84, 0, 93, -1, 8, 82, 8, 93, -11, 90, 0, -4, 84, 1, 86
81, 6, 80, -7, 4, 92, -1, -4, 93, 86, 1, 7, 7, -5, 89
82, -4, -1, 8, -5, 9, 4, 1, 2, 85, 84, 0, -13, 8, 86
102, 89, 82, 80, 81, 88, 7, 93, 78, 89, -1, 9, 0, 88, 94
=>
102, 89, 82, 80, 81, 88, 7, 93, 78, 89, -1, 9, 0, 88, 94
84, 0, 93, -1, 8, 82, 8, 93, -11, 90, 0, -4, 84, 1, 86
81, 6, 80, -7, 4, 92, -1, -4, 93, 86, 1, 7, 7, -5, 89
82, -4, -1, 8, -5, 9, 4, 1, 2, 85, 84, 0, -13, 8, 86

-46, -43, 18, 27, -3, 5, 16, -14, -42, -59, -28, -11, -44, 39, 1, 4
-38, 20, -40, -8, -14, -6, 13, -8, 7, -15, 36, -19, -34, 22, -6, 25
77, 23, -62, -14, 53, 0, 17, -1, 21, -25, 33, -2, 23, -44, 12, 11
-31, 28, -44, 3, -16, -7, 24, -14, 8, -11, 40, -1, -25, 18, 2, 16
=>
-31, 28, -44, 3, -16, -7, 24, -14, 8, -11, 40, -1, -25, 18, 2, 16
-46, -43, 18, 27, -3, 5, 16, -14, -42, -59, -28, -11, -44, 39, 1, 4
-38, 20, -40, -8, -14, -6, 13, -8, 7, -15, 36, -19, -34, 22, -6, 25
77, 23, -62, -14, 53, 0, 17, -1, 21, -25, 33, -2, 23, -44, 12, 11

53, -67, 53, -47, -11, -1, 42, -6, -52, 47, -92, 44
37, -57, 14, 26, -63, 59, -10, -71, 40, 57, -19, -35
=>
37, -57, 14, 26, -63, 59, -10, -71, 40, 57, -19, -35
53, -67, 53, -47, -11, -1, 42, -6, -52, 47, -92, 44

23, 5, 11, -8, -2, 1
-31, -47, 0, -85, 44, 62
-23, -15, -17, -2, -2, 5
-3, -26, -13, -1, 20, 23
12, -6, -5, 3, 5, -7
-21, 0, -16, 2, -17, -14
25, 3, 0, 32, -13, -6
-2, 14, -7, 17, -28, -27
10, 32, 6, 18, -29, -37
32, 44, 6, 43, -43, -58
=>
32, 44, 6, 43, -43, -58
23, 5, 11, -8, -2, 1
-31, -47, 0, -85, 44, 62
-23, -15, -17, -2, -2, 5
-3, -26, -13, -1, 20, 23
12, -6, -5, 3, 5, -7
-21, 0, -16, 2, -17, -14
25, 3, 0, 32, -13, -6
-2, 14, -7, 17, -28, -27
10, 32, 6, 18, -29, -37

40, -13, 85, -55, -67
16, 81, 63, 35, 42
65, -49, 69, 18, -91
77, -76, -90, 54, -7
48, 71, -17, -99, 3
-51, 14, 9, -101, -74
=>
-51, 14, 9, -101, -74
40, -13, 85, -55, -67
16, 81, 63, 35, 42
65, -49, 69, 18, -91
77, -76, -90, 54, -7
48, 71, -17, -99, 3

-4, 51, 31, -44, -16, -41, -25, -28, -20, -14, 17, 49, -62, -34, -35, -22
7, -41, -18, 72, 6, 25, 24, 34, 26, 8, -22, -61, 95, 53, 39, 13
34, -28, 7, 34, 9, -11, 12, -31, 3, 3, -20, -42, 36, 29, -19, 4
2, 5, -40, -11, -2, 59, 1, 49, 33, -3, -6, 27, 6, 3, 54, -4
=>
2, 5, -40, -11, -2, 59, 1, 49, 33, -3, -6, 27, 6, 3, 54, -4
-4, 51, 31, -44, -16, -41, -25, -28, -20, -14, 17, 49, -62, -34, -35, -22
7, -41, -18, 72, 6, 25, 24, 34, 26, 8, -22, -61, 95, 53, 39, 13
34, -28, 7, 34, 9, -11, 12, -31, 3, 3, -20, -42, 36, 29, -19, 4

9, -8, -6, -4, 11, 1, 10, 4, 6, 11, 7, 5, -7, -8, 2, 10
-1, -18, 4, 2, -10, -1, -14, 26, -9, 5, 14, 33, -15, 14, -10, 1
-17, 15, -49, 13, 54, -12, -74, -24, 57, -39, -28, -45, 32, -5, -38, -53
=>
-17, 15, -49, 13, 54, -12, -74, -24, 57, -39, -28, -45, 32, -5, -38, -53
9, -8, -6, -4, 11, 1, 10, 4, 6, 11, 7, 5, -7, -8, 2, 10
-1, -18, 4, 2, -10, -1, -14, 26, -9, 5, 14, 33, -15, 14, -10, 1

-9, 27, -81, 4, -33, -26
67, 41, -31, 14, -60, -50
-13, 18, 31, -1, 45, -23
=>
-13, 18, 31, -1, 45, -23
-9, 27, -81, 4, -33, -26
67, 41, -31, 14, -60, -50
